In the rows, zero is written as 128.
Each path below is one point turned by a fixed rotation once a step. After each direction that follows a path, write how fast that rotation turns it, in degrees each step (0 if it stays still).
Each turn is a multiple of 5 degrees from 10 to 175, or 0.
Each row of a path follows its step; steps can be skipped.
Rotation 1:
step 0: [119 132 128 126 119 136 127 129 121 122 139 130 132 120 137 129 146 116
 127 134 136 138 126 133 121 133 139 116 108 131 109 136 126 111 123 127
 125 116 127 141 134 131 117 131 131 128 130 141 128 123 121 133 124 137
 132 119 114 124 135 119 121 111 130 130 133 126 112 131 120 133]
step 2: [126 123 129 134 139 138 135 107 138 121 138 127 132 133 125 130 143 113
 136 130 127 122 137 126 123 127 127 121 125 126 127 140 117 120 117 129
 143 132 126 140 139 125 129 129 125 124 119 122 124 134 128 114 117 129
 138 117 133 125 130 140 132 131 147 131 136 109 124 116 121 119]
step 3: [122 144 106 133 136 112 148 119 131 128 123 130 133 127 122 135 129 118
 121 114 124 124 123 142 121 113 134 124 116 136 126 135 132 126 132 132
 136 131 117 124 129 129 115 122 120 122 129 138 134 138 111 130 122 141
 125 123 129 127 121 135 137 134 143 122 131 124 123 131 130 134]
step 5: [134 139 129 131 134 118 113 120 123 114 130 123 120 122 131 124 131 109
 121 133 132 132 137 136 134 131 130 124 109 132 133 127 140 125 127 122
 140 108 116 131 126 133 120 127 132 147 134 126 137 120 116 124 133 120
 130 139 124 141 130 133 130 118 140 125 132 113 115 126 128 131]
step 6: [126 133 118 120 131 135 118 123 121 131 124 139 134 118 118 123 140 123
 125 131 142 137 138 115 105 137 128 120 117 129 122 124 128 121 130 114
 139 127 126 132 132 130 117 132 115 121 128 130 145 131 123 123 115 126
 144 127 130 125 133 129 117 115 131 128 121 127 119 145 122 138]
step 9: [127 131 120 126 147 113 143 112 126 128 126 115 144 122 117 132 121 129
 119 120 123 117 127 124 133 116 123 117 114 126 132 125 132 131 124 137
 142 130 132 134 119 130 117 144 129 130 126 140 123 128 114 121 124 123
 135 118 123 116 135 125 128 122 141 134 137 134 119 126 117 133]
step 10: [104 137 128 111 126 125 124 114 132 126 132 124 127 115 128 119 135 115
 128 137 128 131 121 144 136 136 141 113 114 142 122 131 126 118 118 140
 133 133 127 128 133 123 125 128 122 132 133 125 135 142 121 125 121 122
 121 130 125 127 123 128 131 118 136 139 135 124 118 113 115 129]
step 11: [130 138 128 137 125 138 124 117 119 119 128 133 116 127 122 125 141 127
 123 116 135 137 129 133 117 113 133 112 117 139 124 130 131 125 130 138
 145 120 114 129 132 123 113 132 139 126 132 143 135 118 117 129 125 126
 124 137 141 136 140 123 133 110 131 132 138 124 125 133 131 132]
step 12: [129 128 123 131 141 139 115 118 125 111 141 136 134 131 140 125 141 122
 135 136 143 127 132 120 118 130 141 136 115 127 128 121 127 112 124 129
 145 121 129 129 132 129 114 129 128 121 124 130 132 129 124 126 118 134
 144 124 121 108 126 128 140 131 127 125 132 121 112 131 121 123]
Speeds:
[128 126 131 129 136 124 132 128 129 129 127 126 128 130 130 131 127 125
 126 127 127 128 129 129 129 126 131 130 127 129 126 128 129 127 128 125
 123 129 129 124 127 127 128 130 127 128 129 131 130 129 129 130 127 126
 126 128 129 125 130 129 125 130 128 128 129 127 130 128 128 126]
70
[131 129 125 130 129 126 129 125 125 129 128 125 129 123 127 127 130 128
 130 125 128 128 127 126 129 129 128 129 131 129 126 126 127 129 130 126
 127 129 130 132 132 127 126 125 128 126 128 129 123 129 131 125 127 129
 125 127 126 127 127 132 130 133 128 128 128 127 129 128 131 126]
65
[130 125 129 130 126 131 128 130 126 127 126 127 128 124 129 127 125 129
 127 128 125 131 126 128 129 129 128 132 127 126 125 131 127 127 131 129
 128 129 128 126 124 131 123 130 126 126 132 125 125 130 128 126 127 128
 128 129 131 128 127 129 128 128 130 125 129 126 129 127 125 129]
0
